Here are some points:
c(2.0, -0.5, 0.2, 0.4, 0.0, 2.1, 2.3, 0.3, -0.7, 0.5, 1.0, -0.1, -1.6, 0.7, 0.9, -0.3)
c(-0.3, -0.4, -0.9, -1.4, 0.2, 0.2, -0.6, -1.1, -0.9, 0.1, 0.5, -0.6, 0.3, 1.3, 0.9, -1.2)
c(0.8, 0.2, -0.1, -0.2, -1.2, 2.2, 2.9, -0.8, -1.7, 0.4, 0.3, -1.0, -0.2, 1.1, 0.5, -0.1)
c(0.7, -0.1, 1.0, -0.4, 0.5, 0.4, -0.4, -0.2, 0.2, 0.3, 0.0, -1.4, -1.0, -0.9, -0.1, -0.4)
c(0.6, 0.6, 1.4, -2.7, -2.5, -0.4, 0.4, 1.5, 0.3, 2.7, -0.8, -1.2, -1.6, -0.6, 0.7, -2.0)
c(0.9, -0.9, -2.4, 1.5, 0.6, -0.5, 1.3, 2.5, -2.1, -0.8, 1.0, 0.8, 0.5, 0.4, -0.9, 1.2)
c(-1.4, 0.2, 0.2, 0.6, 0.8, -2.3, -1.9, -0.5, 0.7, -2.1, -0.3, 0.4, 0.4, -1.1, 0.1, -0.7)
c(0.5, -1.1, -0.4, -0.8, -0.7, 0.6, 0.8, -1.6, -0.2, -1.1, -0.5, -1.7, -0.8, 0.8, 1.3, -0.8)
c(2.3, 0.4, 1.2, -0.7, -1.3, 2.5, 1.2, 0.1, 1.5, 0.3, -0.2, -0.5, -1.8, -0.6, 2.1, -0.8)
c(-1.1, 0.8, -0.3, 1.4, 0.9, -1.3, -1.2, 2.1, 0.7, 0.2, -0.5, 1.7, 1.0, -0.7, -1.6, 1.1)
c(-1.1, -0.3, -0.2, -0.3, 0.7, -1.3, -1.6, -0.3, -1.5, -0.7, 0.3, -0.2, 1.6, -0.9, -2.2, -0.5)
c(-1.3, -0.1, 0.3, 0.6, 0.9, -1.0, -0.6, 0.1, 0.3, 0.1, 0.1, 0.9, -0.1, -0.3, -1.2, 1.0)
c(-0.8, 0.8, -0.3, -0.7, -1.4, -1.6, 0.1, 0.8, -1.0, -0.6, 0.4, 0.1, 1.0, -1.2, -1.1, 0.0)
c(-0.5, -0.8, -1.0, 0.4, -1.0, -1.1, -0.5, 0.1, -0.1, -1.2, -0.8, -0.2, -0.2, -0.3, 2.5, -0.7)
c(0.0, 0.1, -0.8, 0.1, 0.2, -0.5, 0.0, -0.3, -1.4, -1.1, 0.0, -0.1, 1.6, 0.9, 1.3, 0.0)
c(1.5, 0.1, 0.1, -1.3, -0.9, 1.0, 0.4, 1.3, 0.6, 1.7, 1.0, -0.2, -1.6, -0.5, -1.0, 0.1)
c(1.0, 0.0, 0.0, -1.2, -1.8, 1.6, 1.9, 0.9, -0.7, 0.9, 1.3, -0.4, -0.7, -0.4, -1.0, 0.9)
c(0.9, 0.6, 0.2, -2.2, -2.1, 1.3, 2.3, -0.1, -0.6, 2.0, 0.7, -0.8, 0.0, -0.9, -1.0, 0.2)
11 more points follow, each with its number after it:
c(-0.5, 0.1, -0.5, 0.0, 1.0, 0.1, -1.0, 0.0, 1.9, -0.2, 0.1, 0.9, -0.4, 0.8, -0.7, 0.2) 0
c(-0.4, -0.2, -0.1, 0.6, 1.4, -1.8, -0.9, -1.4, 1.2, -2.0, -0.3, 0.2, 0.4, 0.6, 1.3, -0.5) 1
c(-0.8, -0.6, -0.4, -0.5, -0.3, -1.7, 0.5, 0.1, -1.2, -0.6, 0.5, 0.4, 0.3, -0.2, -1.3, 0.0) 2
c(0.7, -0.6, -0.9, -0.2, -1.4, 1.1, 1.5, 0.3, -0.3, 0.5, 0.4, 0.9, -2.0, 0.8, 0.0, 0.7) 3
c(1.1, 0.0, 2.4, -0.1, -1.2, 2.4, -1.0, -0.7, 1.2, 0.0, 0.6, -2.0, -0.8, -1.7, 1.6, -0.7) 4
c(-1.1, -0.4, -1.2, -0.3, 0.1, -2.3, -1.0, -0.2, -1.1, -1.1, 0.1, 0.2, 1.7, -0.6, -2.0, 0.1) 5
c(-0.8, 0.3, 1.2, -0.2, 0.0, -0.9, -1.5, -0.6, 0.4, 0.9, -0.7, -0.9, -1.0, -1.4, -0.6, -0.8) 6
c(-0.7, -0.2, -1.1, 1.2, -1.0, -0.2, 0.9, 1.9, 0.4, -0.4, -1.2, 1.0, 0.6, 0.7, 0.7, 0.5) 7
c(1.0, 0.5, 1.9, -1.2, -0.7, 2.0, 0.3, -1.7, 0.6, 0.7, 0.0, -1.7, -1.3, -0.5, 1.4, -1.7) 8
c(-0.4, -0.2, -1.1, 0.3, 0.0, -0.5, 0.8, 1.3, 0.0, 0.6, 0.3, 1.1, 0.7, 0.6, -1.0, 1.3) 9
c(-0.1, 0.3, 1.9, -2.2, -2.2, 0.2, -0.3, -0.2, 1.9, 1.5, 0.6, -1.7, -1.7, -0.7, -0.1, -0.7) 10
Which three of these numbered points are nearest to each point below, ignoring the direction in which the first points spread most? Their numbers follow each, nearest first.
c(-1.7, 0.1, -1.0, 1.7, 2.7, -2.8, -2.8, -0.7, 0.4, -1.0, -1.0, 0.8, 0.4, 0.3, -1.1, 1.8) > 0 3 1
c(0.1, -0.8, 0.0, -0.1, 0.7, -0.9, -1.7, -1.2, 0.2, -0.3, 0.4, 0.9, -0.9, 0.5, 1.3, -1.5) > 1 8 0
c(1.0, 0.5, 0.2, -0.3, -0.3, 0.4, 1.5, -0.7, -0.7, -1.0, 0.5, -1.0, -1.2, 0.2, -0.1, 0.0) > 2 5 3
c(0.6, 0.6, 1.6, -0.2, -0.4, 0.9, -0.2, -1.5, -0.5, 0.8, 0.5, -1.1, -0.6, 0.1, 1.3, -0.3) > 8 6 1
c(0.5, 0.0, 0.3, -0.7, -1.3, 1.7, 1.4, -1.7, -1.7, -0.9, 0.7, -2.0, 0.0, -0.3, 0.1, -1.2) > 5 2 8
c(2.8, 0.2, 0.3, -1.4, -1.5, 3.4, 2.5, -0.5, -1.5, 0.5, 2.3, -1.6, -0.7, 0.3, 0.6, 0.9) > 5 2 9
Here are 11 other points, each followed by its number:
c(-1.5, 0.5, -0.8, 0.2, -0.4, -1.5, -0.3, 0.1, -1.2, -0.7, 0.0, -0.2, 1.4, 1.1, 0.5, 0.0) 0
c(-0.6, -0.6, -1.5, 0.0, -0.4, -1.2, -0.2, 1.2, 0.1, -0.4, -0.8, 0.8, 0.6, -0.1, -0.3, 0.0) 1
c(-0.1, -1.2, -1.3, 0.3, 0.7, -1.3, -0.5, 0.5, -0.5, -1.1, 0.2, 1.4, 0.3, 0.1, 0.3, 0.2) 2
c(-1.5, 0.1, 0.0, -0.5, 0.1, -1.0, -1.7, -0.5, -1.8, 0.2, 0.8, -1.2, 1.7, 0.6, 0.0, -0.3) 3
c(-1.0, 0.0, -1.4, 1.1, 0.6, -0.6, -0.2, -0.4, 0.1, 0.0, 0.2, 0.6, -0.4, 0.1, -2.1, 1.2) 4
c(-2.4, 0.3, -0.7, 0.8, 2.4, -3.1, -2.7, -0.5, -0.6, -0.8, -1.1, 0.6, 1.8, -1.1, -2.1, 0.2) 5
c(-0.5, 0.4, 0.5, -0.1, 0.4, -0.4, 0.1, -0.8, 0.8, -0.2, 0.2, -0.4, 0.5, -0.3, 0.0, -1.0) 6
c(-0.3, -0.3, -0.2, 0.6, -0.2, -0.8, 0.4, 1.3, -0.9, 0.2, 0.4, 0.3, 0.5, -0.4, -0.8, 1.0) 7
c(0.8, 0.0, 1.0, -0.2, -0.7, 0.8, -1.0, -1.2, 0.0, 0.3, 0.1, -2.1, -0.5, 0.6, 1.8, -1.1) 8
c(1.5, 0.5, 0.7, -0.4, -1.7, 1.9, 2.0, -0.4, -0.2, 0.4, 0.8, -0.7, -1.4, -0.5, 1.7, -0.7) 9
c(0.1, -0.4, -0.5, -1.0, -0.6, -0.3, 0.0, -0.2, -1.7, -1.2, 0.1, -0.3, -0.1, 0.2, 0.1, -1.3) 10
Which three of these numbered points are nearest to each point below, ignoring the direction in which the first points spread most? Their numbers follow each, nearest first.
c(-0.7, 0.9, 0.5, 0.1, 0.9, -0.4, -0.8, 0.3, -0.2, 0.7, 0.0, 0.6, 1.4, -0.6, -0.9, 0.1) > 5 6 7
c(0.9, -0.5, -0.1, 0.2, -0.3, 0.6, 1.5, 0.9, -0.3, 0.8, 0.9, 0.4, -0.4, -0.1, -0.7, 1.4) > 7 4 2
c(0.6, 0.1, 0.0, -0.4, -0.4, 0.5, 0.8, 0.3, 2.0, 0.7, -0.4, 0.3, -1.1, -0.8, -1.0, 1.4) > 4 1 7
c(-1.2, 0.8, -1.4, 0.2, 0.1, -0.5, 0.1, 0.5, -0.3, 0.3, 0.3, 1.1, 0.9, 2.4, 0.4, 0.5) > 0 1 2
c(0.5, -0.7, -1.4, -0.7, -0.2, 0.0, 1.3, 0.9, -0.8, -0.3, 0.9, 0.1, -0.8, 0.9, 0.0, 0.6) > 2 7 1
c(0.2, 0.7, 0.3, 2.0, -0.7, 0.6, 1.4, 1.7, 0.2, 2.0, -1.2, 1.0, -1.2, -1.8, -0.4, 0.5) > 7 4 1
